In the data rows, 50 means zero.
In the table below, every row is followed by its label. The labels come from one hidden rule.
[50, 69, 27, 44, 56, 62, 61, 54, 45, 38, 49, 54, 59, 49, 28, 48, 73, 55, 62, 52, 17, 51, 59, 59, 58, 38, 36, 34, 52,
 65, 58, 43] quill
[54, 52, 41, 50, 42, 48, 52, 53, 44, 28, 74, 32, 40, 53, 77, 67, 58, 54, 47, 41, 52, 53, 56, 74, 51, 22, 68, 60, 25,
 45, 29, 19] quill
[71, 34, 72, 53, 54, 12, 47, 61, 53, 60, 44, 44, 29, 51, 46, 54, 44, 38, 39, 53, 59, 26, 45, 53, 48, 65, 41, 57, 61,
 34, 49, 56] wax
[53, 22, 59, 37, 37, 40, 30, 22, 34, 70, 48, 91, 36, 19, 49, 65, 51, 51, 69, 33, 61, 80, 70, 48, 77, 71, 40, 40, 76,
 59, 80, 85] glue
[35, 54, 34, 33, 60, 80, 66, 39, 43, 41, 86, 40, 78, 81, 43, 73, 72, 80, 62, 46, 37, 30, 34, 54, 53, 48, 48, 54, 50,
 50, 46, 39] glue
[47, 57, 62, 50, 55, 36, 49, 41, 65, 42, 32, 61, 46, 33, 62, 38, 44, 36, 58, 57, 60, 55, 62, 43, 46, 49, 51, 41, 47,
 47, 39, 52] wax
[45, 17, 51, 32, 60, 85, 70, 44, 33, 14, 99, 32, 66, 75, 64, 98, 64, 62, 57, 33, 36, 53, 49, 53, 48, 40, 79, 81, 35,
 37, 46, 29] quill
[36, 55, 50, 57, 52, 68, 55, 60, 41, 51, 39, 38, 55, 65, 41, 58, 45, 59, 23, 37, 52, 49, 46, 55, 47, 45, 44, 54, 66,
 57, 72, 44] lake
[56, 43, 42, 41, 47, 50, 54, 50, 27, 51, 46, 47, 58, 49, 48, 44, 49, 50, 32, 43, 61, 52, 47, 62, 56, 45, 36, 55, 51,
 64, 69, 47] lake
[42, 50, 67, 40, 58, 35, 43, 58, 57, 48, 41, 53, 55, 42, 41, 47, 40, 51, 48, 59, 57, 40, 46, 48, 47, 49, 48, 55, 46,
 44, 51, 47] wax
[44, 57, 37, 62, 38, 32, 48, 53, 64, 52, 45, 63, 53, 27, 50, 39, 58, 32, 64, 68, 31, 49, 67, 32, 46, 58, 43, 43, 48,
 38, 37, 55] glue
[64, 56, 51, 41, 51, 50, 49, 52, 55, 37, 73, 34, 41, 55, 74, 57, 47, 54, 46, 50, 46, 57, 50, 55, 52, 29, 76, 47, 27,
 60, 36, 31] quill
[24, 56, 58, 48, 49, 55, 47, 40, 61, 67, 32, 47, 70, 57, 47, 44, 44, 56, 41, 59, 51, 37, 26, 33, 53, 63, 49, 51, 51,
 49, 69, 60] lake
[46, 60, 33, 53, 63, 73, 48, 68, 61, 46, 47, 13, 35, 44, 61, 48, 44, 60, 44, 43, 41, 39, 33, 61, 43, 21, 56, 24, 44,
 61, 17, 41] wax
[58, 59, 40, 30, 59, 58, 50, 65, 47, 43, 54, 51, 21, 29, 68, 42, 57, 56, 36, 65, 45, 69, 44, 59, 69, 19, 61, 32, 36,
 62, 57, 43] lake
[36, 60, 17, 36, 61, 64, 52, 47, 45, 60, 46, 50, 40, 44, 52, 60, 65, 70, 46, 51, 46, 60, 35, 65, 69, 30, 54, 22, 43,
 71, 45, 44] lake
[38, 43, 41, 50, 38, 55, 36, 62, 23, 36, 55, 54, 74, 61, 25, 63, 68, 54, 68, 68, 22, 56, 70, 56, 63, 49, 30, 60, 64,
 60, 59, 44] quill
[44, 63, 50, 51, 43, 43, 63, 38, 51, 54, 26, 53, 71, 41, 48, 35, 46, 48, 64, 57, 45, 32, 40, 42, 40, 61, 42, 30, 49,
 49, 46, 58] wax
[40, 75, 49, 41, 64, 28, 53, 47, 66, 59, 41, 49, 42, 36, 73, 11, 57, 37, 68, 46, 76, 41, 47, 51, 45, 43, 53, 28, 35,
 46, 45, 48] lake
[77, 17, 82, 79, 26, 36, 41, 52, 37, 62, 41, 67, 42, 66, 42, 73, 31, 39, 40, 46, 75, 46, 69, 56, 55, 85, 28, 80, 99,
 39, 56, 64] lake
[54, 51, 51, 55, 58, 49, 52, 60, 38, 41, 61, 44, 35, 60, 54, 49, 51, 55, 43, 39, 64, 36, 53, 60, 55, 30, 52, 60, 41,
 62, 38, 44] lake
[64, 55, 54, 70, 57, 46, 34, 55, 40, 39, 60, 47, 42, 52, 51, 46, 50, 55, 41, 41, 56, 61, 70, 59, 35, 41, 56, 50, 49,
 60, 65, 34] glue
[47, 64, 63, 65, 42, 38, 47, 55, 63, 51, 51, 42, 48, 50, 47, 53, 26, 35, 52, 45, 47, 42, 46, 40, 48, 54, 59, 64, 67,
 29, 45, 48] lake
[36, 38, 50, 49, 57, 52, 43, 37, 69, 46, 30, 43, 42, 35, 55, 37, 42, 52, 55, 63, 40, 55, 51, 50, 51, 46, 62, 54, 63,
 50, 48, 68] glue
[43, 38, 50, 67, 40, 60, 44, 48, 39, 54, 67, 45, 42, 71, 41, 57, 41, 57, 33, 57, 42, 48, 45, 53, 51, 45, 63, 67, 39,
 54, 59, 45] glue
[43, 49, 42, 19, 47, 82, 47, 24, 59, 73, 37, 74, 40, 00, 54, 59, 69, 51, 71, 44, 29, 91, 45, 41, 73, 40, 61, 15, 55,
 67, 53, 80] glue
[43, 45, 64, 69, 55, 37, 45, 34, 47, 73, 43, 59, 56, 47, 60, 50, 41, 53, 43, 63, 52, 51, 37, 33, 44, 68, 57, 50, 46,
 42, 52, 48] lake
[39, 45, 54, 44, 54, 43, 56, 68, 64, 67, 41, 35, 42, 58, 43, 42, 48, 44, 42, 63, 57, 39, 23, 36, 48, 64, 36, 43, 63,
 50, 30, 52] wax
[56, 33, 34, 66, 43, 57, 51, 57, 27, 47, 63, 57, 68, 64, 20, 67, 46, 51, 46, 50, 19, 54, 71, 53, 46, 63, 29, 58, 76,
 64, 61, 51] quill
[53, 29, 25, 75, 38, 62, 48, 56, 38, 43, 66, 40, 58, 61, 39, 42, 46, 65, 47, 55, 34, 42, 60, 57, 56, 40, 49, 56, 38,
 48, 40, 42] quill
[54, 50, 53, 47, 60, 40, 57, 56, 49, 68, 32, 58, 30, 46, 46, 51, 61, 53, 43, 57, 51, 41, 48, 46, 52, 53, 38, 33, 61,
 63, 44, 64] wax
[69, 45, 62, 55, 46, 53, 37, 56, 27, 49, 43, 59, 60, 69, 42, 58, 46, 46, 47, 48, 58, 62, 50, 57, 55, 50, 35, 59, 67,
 57, 66, 41] lake
[42, 35, 37, 49, 60, 78, 36, 44, 36, 68, 45, 49, 52, 50, 34, 56, 55, 54, 40, 33, 45, 64, 49, 54, 61, 49, 31, 61, 71,
 68, 68, 48] lake
[47, 56, 40, 46, 52, 66, 45, 40, 34, 48, 38, 58, 61, 50, 59, 49, 64, 63, 38, 43, 62, 47, 46, 45, 58, 47, 37, 46, 51,
 76, 65, 36] lake
[48, 25, 81, 70, 38, 34, 49, 74, 38, 65, 45, 59, 54, 65, 29, 51, 38, 40, 36, 48, 75, 38, 47, 41, 48, 88, 28, 70, 87,
 41, 53, 53] wax
[54, 81, 59, 35, 50, 43, 58, 53, 56, 49, 52, 74, 40, 49, 56, 57, 62, 36, 68, 49, 63, 50, 49, 63, 29, 54, 42, 56, 46,
 34, 55, 52] wax
[46, 56, 34, 54, 52, 58, 59, 56, 49, 57, 44, 42, 56, 64, 37, 32, 49, 51, 40, 58, 46, 47, 37, 50, 47, 54, 36, 28, 43,
 70, 58, 36] lake
[59, 43, 74, 52, 47, 47, 26, 51, 51, 49, 45, 48, 53, 47, 53, 49, 27, 48, 42, 47, 63, 57, 50, 35, 50, 69, 60, 59, 43,
 26, 43, 44] wax
[65, 74, 62, 59, 51, 23, 55, 52, 67, 37, 31, 51, 49, 37, 70, 26, 31, 16, 69, 46, 63, 54, 52, 53, 36, 55, 61, 45, 37,
 48, 63, 51] lake
[72, 40, 70, 45, 33, 39, 34, 52, 34, 46, 77, 44, 38, 64, 55, 70, 45, 60, 53, 51, 62, 74, 66, 70, 50, 48, 69, 84, 53,
 32, 70, 26] quill
[34, 75, 28, 50, 52, 42, 65, 56, 91, 39, 41, 45, 42, 26, 67, 18, 54, 33, 68, 53, 40, 37, 35, 33, 39, 36, 63, 24, 22,
 42, 41, 45] glue
[49, 75, 63, 44, 67, 17, 49, 62, 76, 46, 32, 46, 35, 33, 64, 19, 45, 53, 44, 55, 64, 48, 52, 39, 51, 39, 57, 42, 35,
 42, 34, 46] wax
[33, 48, 68, 62, 52, 39, 40, 32, 64, 55, 48, 56, 28, 20, 69, 46, 41, 41, 54, 48, 57, 63, 60, 56, 53, 42, 62, 44, 31,
 35, 38, 69] glue
[50, 62, 53, 48, 60, 37, 36, 44, 70, 58, 56, 33, 25, 45, 64, 36, 38, 53, 42, 58, 36, 44, 53, 39, 44, 40, 75, 46, 35,
 29, 14, 39] glue
[38, 76, 59, 38, 57, 35, 53, 50, 66, 67, 45, 44, 50, 43, 52, 24, 52, 41, 51, 51, 46, 42, 44, 41, 23, 46, 43, 39, 39,
 46, 47, 46] wax
[37, 39, 50, 50, 48, 59, 34, 38, 42, 68, 49, 76, 56, 43, 36, 67, 44, 62, 47, 51, 54, 67, 62, 40, 65, 61, 40, 50, 85,
 56, 69, 77] glue
[63, 70, 54, 40, 55, 34, 53, 37, 77, 44, 26, 68, 49, 32, 75, 30, 52, 38, 69, 59, 55, 52, 67, 55, 34, 40, 53, 39, 24,
 49, 54, 50] glue
[39, 53, 56, 61, 57, 46, 45, 43, 64, 49, 48, 48, 53, 48, 63, 39, 42, 44, 44, 57, 59, 50, 48, 45, 46, 56, 61, 48, 41,
 35, 43, 59] wax
[52, 64, 44, 36, 45, 44, 51, 49, 41, 36, 46, 45, 45, 50, 55, 45, 50, 56, 44, 60, 56, 34, 44, 62, 54, 51, 45, 44, 50,
 63, 53, 41] lake
[42, 71, 59, 57, 45, 36, 48, 44, 58, 55, 36, 37, 44, 52, 55, 46, 49, 43, 67, 54, 50, 33, 41, 38, 37, 50, 45, 46, 40,
 31, 52, 61] wax
[58, 62, 42, 32, 59, 49, 66, 54, 40, 54, 54, 46, 59, 60, 62, 51, 62, 54, 62, 52, 53, 55, 50, 70, 46, 44, 35, 58, 61,
 58, 67, 38] lake
[60, 59, 61, 46, 41, 46, 42, 55, 49, 46, 36, 78, 54, 32, 48, 29, 66, 22, 79, 56, 44, 64, 86, 48, 40, 47, 32, 54, 44,
 47, 55, 62] quill
[65, 44, 46, 49, 45, 52, 42, 51, 47, 33, 72, 32, 42, 65, 45, 76, 33, 58, 43, 48, 42, 59, 54, 45, 57, 34, 67, 71, 49,
 49, 49, 46] quill
[50, 43, 39, 54, 40, 56, 55, 58, 33, 42, 48, 55, 76, 59, 43, 61, 53, 43, 59, 54, 39, 54, 56, 52, 48, 49, 35, 59, 62,
 56, 50, 59] quill
[49, 33, 50, 65, 42, 40, 46, 59, 31, 26, 57, 50, 52, 50, 30, 53, 59, 56, 46, 64, 45, 58, 79, 58, 55, 40, 40, 51, 52,
 60, 53, 45] quill
[68, 46, 58, 52, 35, 38, 40, 53, 41, 30, 54, 47, 41, 52, 63, 51, 46, 52, 43, 59, 62, 59, 74, 71, 59, 41, 69, 73, 43,
 57, 37, 37] quill
[64, 35, 57, 53, 41, 54, 37, 61, 35, 58, 51, 60, 48, 75, 41, 53, 53, 53, 46, 48, 66, 61, 46, 60, 62, 42, 35, 69, 55,
 53, 62, 45] lake
[45, 63, 50, 53, 60, 37, 53, 44, 66, 54, 51, 54, 50, 48, 54, 32, 37, 40, 49, 56, 47, 37, 45, 48, 38, 49, 55, 45, 44,
 33, 46, 60] wax
[37, 52, 39, 45, 53, 60, 59, 52, 44, 50, 69, 44, 57, 69, 45, 68, 47, 59, 47, 35, 46, 39, 42, 46, 51, 41, 64, 59, 44,
 55, 40, 34] wax
[44, 55, 37, 24, 53, 62, 77, 45, 36, 37, 71, 34, 72, 72, 55, 75, 72, 72, 57, 07, 47, 54, 34, 63, 42, 46, 61, 65, 52,
 70, 65, 37] lake
[47, 40, 45, 61, 45, 46, 52, 62, 39, 50, 62, 43, 58, 60, 32, 60, 51, 67, 39, 57, 46, 40, 58, 50, 62, 42, 58, 45, 46,
 53, 35, 37] glue
[67, 26, 37, 62, 33, 60, 36, 57, 27, 35, 59, 58, 74, 57, 09, 58, 73, 60, 71, 58, 23, 55, 84, 53, 58, 49, 41, 61, 65,
 51, 73, 59] quill
[33, 76, 38, 49, 53, 45, 54, 54, 72, 54, 32, 40, 50, 34, 55, 26, 43, 34, 67, 54, 45, 35, 34, 51, 41, 43, 56, 19, 34,
 49, 35, 55] wax
[47, 53, 43, 55, 67, 57, 52, 23, 37, 63, 29, 62, 67, 38, 52, 42, 55, 37, 52, 46, 55, 52, 41, 49, 47, 52, 38, 38, 79,
 54, 78, 66] lake
[56, 43, 56, 56, 46, 47, 35, 64, 34, 49, 63, 44, 47, 63, 45, 55, 35, 56, 48, 56, 52, 56, 57, 58, 46, 41, 50, 68, 48,
 56, 60, 43] quill
[35, 39, 55, 60, 54, 46, 51, 35, 57, 59, 46, 42, 67, 53, 35, 36, 46, 44, 45, 55, 45, 43, 39, 33, 48, 56, 61, 57, 50,
 36, 52, 54] glue
[47, 31, 49, 19, 47, 55, 64, 47, 44, 87, 42, 74, 40, 41, 38, 76, 66, 54, 57, 51, 63, 66, 45, 54, 55, 59, 19, 24, 73,
 58, 66, 73] lake
[63, 48, 74, 56, 24, 35, 47, 40, 57, 42, 38, 57, 42, 35, 65, 46, 40, 32, 64, 42, 67, 66, 76, 38, 53, 47, 65, 67, 33,
 27, 42, 53] quill
[47, 32, 50, 43, 36, 78, 19, 32, 47, 88, 53, 86, 31, 18, 70, 71, 43, 70, 69, 56, 39, 99, 70, 39, 82, 46, 74, 41, 55,
 63, 60, 99] glue
[40, 56, 29, 62, 46, 62, 47, 55, 41, 44, 50, 34, 63, 57, 35, 47, 33, 61, 31, 46, 52, 45, 27, 50, 58, 30, 49, 43, 46,
 67, 48, 36] lake
[61, 22, 47, 55, 43, 68, 29, 32, 29, 44, 62, 47, 46, 40, 46, 64, 39, 75, 31, 50, 27, 69, 53, 45, 74, 47, 72, 54, 56,
 72, 49, 48] glue
[21, 50, 57, 44, 49, 55, 67, 42, 74, 47, 63, 42, 69, 60, 40, 60, 53, 63, 56, 39, 36, 43, 39, 46, 49, 60, 53, 76, 47,
 30, 33, 56] glue
[56, 59, 40, 56, 59, 45, 56, 56, 51, 48, 61, 20, 39, 50, 54, 48, 37, 62, 29, 43, 42, 50, 46, 58, 56, 25, 63, 41, 38,
 52, 31, 28] lake
[34, 71, 53, 29, 57, 70, 52, 40, 51, 66, 22, 79, 41, 32, 44, 58, 58, 41, 61, 35, 49, 67, 33, 31, 48, 67, 42, 27, 56,
 52, 52, 72] lake
[38, 62, 56, 50, 61, 37, 44, 46, 64, 56, 39, 56, 49, 31, 57, 32, 60, 48, 67, 46, 65, 55, 48, 41, 46, 59, 49, 39, 40,
 42, 41, 68] lake
[61, 68, 45, 43, 60, 55, 48, 34, 43, 55, 40, 73, 59, 52, 49, 52, 66, 47, 52, 34, 65, 72, 58, 56, 59, 40, 24, 40, 58,
 70, 58, 57] lake
[37, 46, 33, 61, 51, 70, 56, 63, 50, 40, 60, 44, 67, 61, 29, 63, 67, 59, 34, 69, 31, 34, 51, 54, 63, 49, 58, 49, 59,
 63, 42, 42] glue
[38, 47, 55, 53, 66, 49, 53, 35, 50, 48, 53, 63, 51, 56, 62, 34, 51, 48, 44, 50, 53, 49, 40, 42, 46, 58, 61, 55, 37,
 31, 55, 55] lake
[46, 58, 63, 53, 48, 46, 36, 52, 43, 53, 35, 65, 54, 39, 53, 32, 53, 26, 67, 46, 66, 35, 67, 48, 39, 55, 32, 42, 52,
 37, 80, 74] quill
[70, 36, 65, 58, 54, 30, 48, 68, 59, 53, 37, 53, 32, 58, 49, 60, 49, 46, 36, 62, 63, 46, 51, 61, 54, 65, 28, 57, 62,
 40, 44, 55] wax
[39, 37, 67, 77, 51, 48, 37, 32, 58, 61, 56, 35, 49, 42, 59, 48, 26, 54, 36, 66, 51, 38, 54, 30, 60, 57, 77, 71, 41,
 24, 31, 46] glue
[63, 46, 33, 51, 48, 62, 37, 47, 50, 27, 69, 49, 66, 57, 29, 52, 63, 49, 64, 68, 22, 51, 83, 58, 61, 48, 59, 45, 46,
 57, 65, 52] quill
[64, 59, 40, 56, 50, 43, 47, 49, 42, 49, 38, 61, 43, 49, 50, 40, 49, 41, 59, 38, 75, 59, 56, 73, 50, 48, 41, 46, 60,
 72, 63, 47] lake
[54, 55, 48, 43, 55, 70, 53, 47, 26, 44, 52, 59, 62, 67, 41, 58, 45, 46, 46, 33, 59, 51, 54, 47, 52, 53, 33, 48, 51,
 54, 78, 48] lake
[40, 34, 50, 06, 50, 61, 78, 26, 62, 46, 78, 62, 79, 58, 72, 74, 71, 57, 87, 19, 47, 28, 38, 48, 35, 57, 46, 75, 32,
 25, 49, 32] glue
[40, 45, 36, 69, 47, 63, 45, 63, 32, 36, 58, 51, 61, 59, 26, 62, 54, 59, 58, 65, 27, 55, 62, 53, 51, 40, 46, 56, 59,
 61, 52, 43] quill
[50, 64, 47, 38, 58, 55, 52, 64, 50, 49, 43, 54, 65, 57, 39, 33, 62, 61, 45, 40, 60, 33, 32, 58, 54, 47, 31, 32, 51,
 69, 57, 37] lake
[72, 67, 69, 44, 43, 27, 43, 56, 60, 39, 51, 63, 35, 35, 73, 51, 39, 36, 55, 54, 68, 56, 64, 35, 34, 45, 55, 58, 23,
 26, 52, 40] glue
[59, 40, 30, 53, 41, 50, 43, 66, 23, 38, 50, 64, 71, 66, 20, 51, 75, 53, 55, 63, 35, 59, 90, 59, 62, 43, 22, 54, 66,
 55, 62, 55] quill
[58, 49, 64, 47, 55, 37, 38, 42, 49, 60, 40, 58, 35, 26, 65, 37, 38, 44, 74, 51, 59, 61, 52, 56, 47, 47, 55, 52, 39,
 49, 53, 48] glue
Here are more rows. What is the label of each one?
[50, 60, 37, 45, 58, 54, 46, 54, 56, 41, 59, 31, 35, 51, 68, 33, 57, 71, 37, 50, 56, 46, 46, 69, 60, 42, 61, 46, 35,
 64, 52, 33] lake
[28, 43, 43, 12, 44, 72, 76, 23, 56, 21, 92, 56, 87, 75, 64, 84, 92, 66, 76, 00, 48, 28, 43, 42, 23, 72, 48, 95, 46,
 14, 58, 38] glue
[55, 63, 44, 37, 63, 56, 48, 57, 39, 44, 44, 37, 47, 60, 32, 32, 46, 41, 41, 46, 54, 50, 31, 52, 45, 50, 37, 48, 51,
 60, 63, 39] lake
[64, 36, 71, 52, 39, 30, 61, 75, 43, 57, 42, 58, 39, 58, 40, 65, 48, 25, 48, 46, 69, 36, 45, 51, 38, 76, 38, 65, 76,
 47, 50, 37] wax
[55, 45, 57, 64, 51, 51, 53, 51, 41, 49, 56, 46, 52, 50, 41, 50, 36, 65, 36, 49, 60, 46, 52, 58, 64, 46, 55, 53, 58,
 57, 58, 44] lake
[73, 63, 46, 40, 53, 60, 55, 52, 35, 39, 59, 50, 45, 60, 64, 44, 63, 35, 53, 43, 62, 62, 52, 64, 39, 40, 39, 52, 47,
 71, 60, 38] lake
[59, 63, 57, 38, 52, 55, 45, 22, 36, 57, 10, 99, 57, 31, 57, 35, 69, 21, 72, 34, 80, 65, 61, 53, 59, 67, 16, 20, 52,
 58, 71, 82] lake
[70, 55, 49, 43, 42, 59, 45, 51, 45, 39, 46, 45, 35, 60, 60, 34, 44, 56, 54, 49, 61, 59, 55, 70, 45, 41, 57, 53, 48,
 60, 53, 41] quill
[52, 30, 54, 45, 55, 49, 52, 61, 56, 64, 47, 69, 25, 42, 49, 51, 53, 43, 50, 45, 56, 59, 44, 57, 58, 67, 24, 47, 66,
 63, 41, 61] wax
[55, 51, 47, 52, 46, 52, 53, 60, 36, 50, 45, 58, 56, 75, 39, 42, 57, 54, 50, 43, 64, 47, 50, 56, 49, 60, 43, 49, 54,
 57, 79, 46] lake
[61, 41, 69, 59, 44, 30, 49, 67, 50, 60, 62, 40, 14, 54, 59, 56, 41, 42, 25, 56, 54, 37, 41, 54, 40, 58, 51, 55, 49,
 41, 22, 53] wax
[36, 47, 51, 57, 51, 66, 50, 53, 35, 50, 71, 40, 63, 70, 44, 57, 43, 54, 35, 32, 43, 45, 45, 51, 50, 56, 57, 54, 49,
 49, 50, 50] quill
[32, 34, 54, 76, 51, 58, 43, 39, 61, 55, 59, 31, 43, 48, 43, 48, 24, 56, 24, 69, 38, 46, 33, 39, 60, 60, 69, 54, 46,
 18, 17, 52] glue
[68, 51, 32, 32, 52, 59, 45, 45, 33, 58, 31, 67, 46, 35, 55, 47, 68, 58, 51, 36, 51, 77, 57, 49, 65, 49, 35, 38, 55,
 74, 72, 56] glue
[45, 52, 23, 55, 46, 52, 68, 51, 92, 27, 60, 34, 70, 24, 06, 48, 92, 57, 84, 74, 00, 57, 98, 35, 58, 38, 63, 23, 24,
 44, 42, 67] quill
[40, 40, 49, 54, 57, 52, 45, 48, 49, 53, 34, 59, 43, 36, 62, 53, 36, 36, 50, 58, 52, 62, 59, 40, 66, 60, 61, 57, 51,
 39, 48, 74] glue
[61, 45, 60, 48, 53, 40, 55, 61, 52, 64, 32, 72, 30, 52, 49, 59, 63, 44, 56, 51, 60, 62, 45, 63, 55, 62, 38, 33, 73,
 62, 34, 75] wax
[65, 38, 82, 71, 40, 32, 32, 27, 63, 54, 58, 52, 45, 42, 60, 51, 33, 47, 50, 56, 66, 52, 56, 31, 56, 59, 69, 74, 61,
 25, 56, 58] quill
[50, 37, 52, 63, 44, 51, 46, 42, 66, 40, 52, 41, 42, 33, 63, 36, 31, 44, 51, 54, 59, 49, 45, 51, 56, 42, 61, 53, 40,
 37, 37, 49] glue
[49, 55, 59, 56, 63, 44, 54, 54, 72, 52, 37, 47, 44, 37, 68, 32, 46, 47, 50, 53, 54, 39, 45, 35, 60, 38, 61, 49, 45,
 35, 52, 51] lake
[74, 38, 37, 48, 37, 47, 49, 59, 32, 18, 47, 67, 65, 52, 26, 55, 83, 38, 79, 53, 41, 55, 92, 61, 47, 54, 32, 57, 49,
 67, 79, 55] quill
[61, 61, 30, 16, 71, 64, 67, 64, 57, 38, 69, 32, 59, 63, 66, 50, 80, 64, 71, 15, 53, 39, 30, 52, 38, 29, 46, 46, 13,
 58, 45, 24] wax
[51, 50, 22, 49, 43, 57, 51, 59, 33, 56, 36, 40, 51, 59, 47, 39, 60, 40, 38, 56, 49, 47, 49, 60, 47, 49, 46, 40, 60,
 62, 57, 52] lake
[39, 62, 26, 51, 46, 65, 67, 46, 34, 51, 38, 52, 82, 67, 17, 57, 58, 54, 43, 50, 36, 21, 38, 45, 46, 59, 40, 31, 70,
 66, 57, 51] lake
[36, 67, 60, 25, 46, 49, 64, 52, 64, 59, 55, 52, 52, 53, 58, 54, 63, 46, 63, 19, 59, 39, 42, 58, 30, 73, 49, 67, 45,
 33, 51, 50] wax
[76, 54, 77, 40, 49, 14, 49, 79, 58, 49, 52, 59, 09, 41, 77, 63, 38, 33, 52, 51, 72, 72, 67, 58, 31, 49, 43, 53, 44,
 31, 28, 48] wax
[37, 46, 62, 67, 44, 38, 60, 40, 52, 51, 42, 52, 53, 44, 51, 48, 46, 37, 42, 50, 51, 44, 51, 40, 54, 56, 44, 53, 49,
 45, 47, 48] wax
[49, 61, 54, 37, 64, 27, 66, 72, 58, 63, 47, 40, 31, 48, 53, 52, 38, 38, 35, 42, 62, 27, 19, 57, 38, 50, 40, 51, 49,
 56, 33, 46] wax
[50, 23, 56, 73, 33, 45, 42, 57, 45, 72, 58, 51, 27, 47, 45, 78, 36, 80, 11, 67, 35, 58, 45, 53, 51, 59, 52, 67, 66,
 45, 23, 55] wax
[70, 54, 53, 57, 28, 42, 45, 59, 32, 39, 70, 53, 42, 62, 59, 61, 50, 53, 46, 55, 64, 58, 57, 62, 36, 48, 81, 62, 45,
 52, 45, 38] quill
[53, 39, 44, 51, 42, 53, 37, 54, 41, 45, 39, 48, 47, 61, 57, 48, 47, 62, 36, 44, 48, 47, 54, 59, 55, 55, 53, 60, 75,
 60, 56, 48] lake
[12, 35, 46, 70, 47, 69, 54, 35, 72, 64, 51, 25, 52, 46, 45, 41, 31, 54, 42, 58, 33, 28, 25, 33, 45, 66, 65, 51, 53,
 53, 19, 65] wax
[61, 69, 56, 24, 43, 40, 56, 46, 47, 46, 33, 75, 70, 42, 59, 44, 67, 24, 63, 49, 79, 38, 48, 59, 20, 55, 34, 45, 52,
 42, 68, 55] wax
[58, 71, 51, 50, 46, 33, 37, 44, 81, 42, 52, 36, 35, 46, 64, 42, 56, 50, 63, 52, 49, 47, 44, 48, 36, 42, 68, 55, 27,
 28, 36, 52] glue
[26, 68, 48, 36, 50, 32, 72, 40, 71, 58, 62, 52, 62, 50, 65, 61, 62, 61, 67, 39, 53, 39, 43, 52, 32, 60, 57, 54, 36,
 33, 55, 42] lake
[61, 20, 80, 71, 48, 45, 43, 54, 52, 57, 66, 47, 43, 64, 42, 66, 22, 63, 08, 57, 43, 35, 30, 36, 42, 69, 44, 70, 68,
 30, 20, 51] wax
[47, 63, 50, 53, 64, 43, 47, 53, 81, 45, 45, 32, 46, 40, 56, 35, 38, 44, 49, 73, 31, 32, 32, 48, 44, 40, 75, 37, 33,
 37, 22, 49] glue
[57, 45, 75, 70, 45, 43, 38, 40, 54, 64, 53, 54, 40, 54, 41, 53, 22, 47, 49, 50, 57, 45, 55, 34, 60, 67, 65, 66, 50,
 30, 50, 52] wax
[38, 51, 45, 73, 55, 81, 62, 55, 65, 54, 69, 14, 62, 67, 41, 48, 32, 69, 23, 66, 24, 41, 22, 46, 58, 41, 72, 46, 40,
 62, 38, 40] wax
[59, 19, 21, 37, 55, 63, 41, 48, 27, 62, 44, 65, 37, 35, 62, 64, 49, 49, 66, 40, 46, 81, 63, 67, 57, 33, 42, 34, 67,
 68, 41, 70] glue
[52, 60, 29, 45, 53, 61, 52, 64, 48, 45, 57, 45, 57, 53, 28, 43, 70, 52, 61, 67, 27, 50, 60, 49, 52, 31, 41, 41, 52,
 63, 42, 60] glue
[49, 45, 51, 44, 44, 81, 66, 50, 38, 47, 75, 55, 76, 88, 30, 76, 57, 62, 34, 35, 44, 48, 35, 28, 37, 55, 50, 62, 66,
 58, 59, 29] lake
[57, 38, 33, 60, 53, 49, 49, 58, 43, 38, 54, 40, 42, 57, 62, 49, 49, 47, 36, 37, 51, 60, 47, 63, 62, 48, 50, 56, 32,
 61, 58, 33] glue
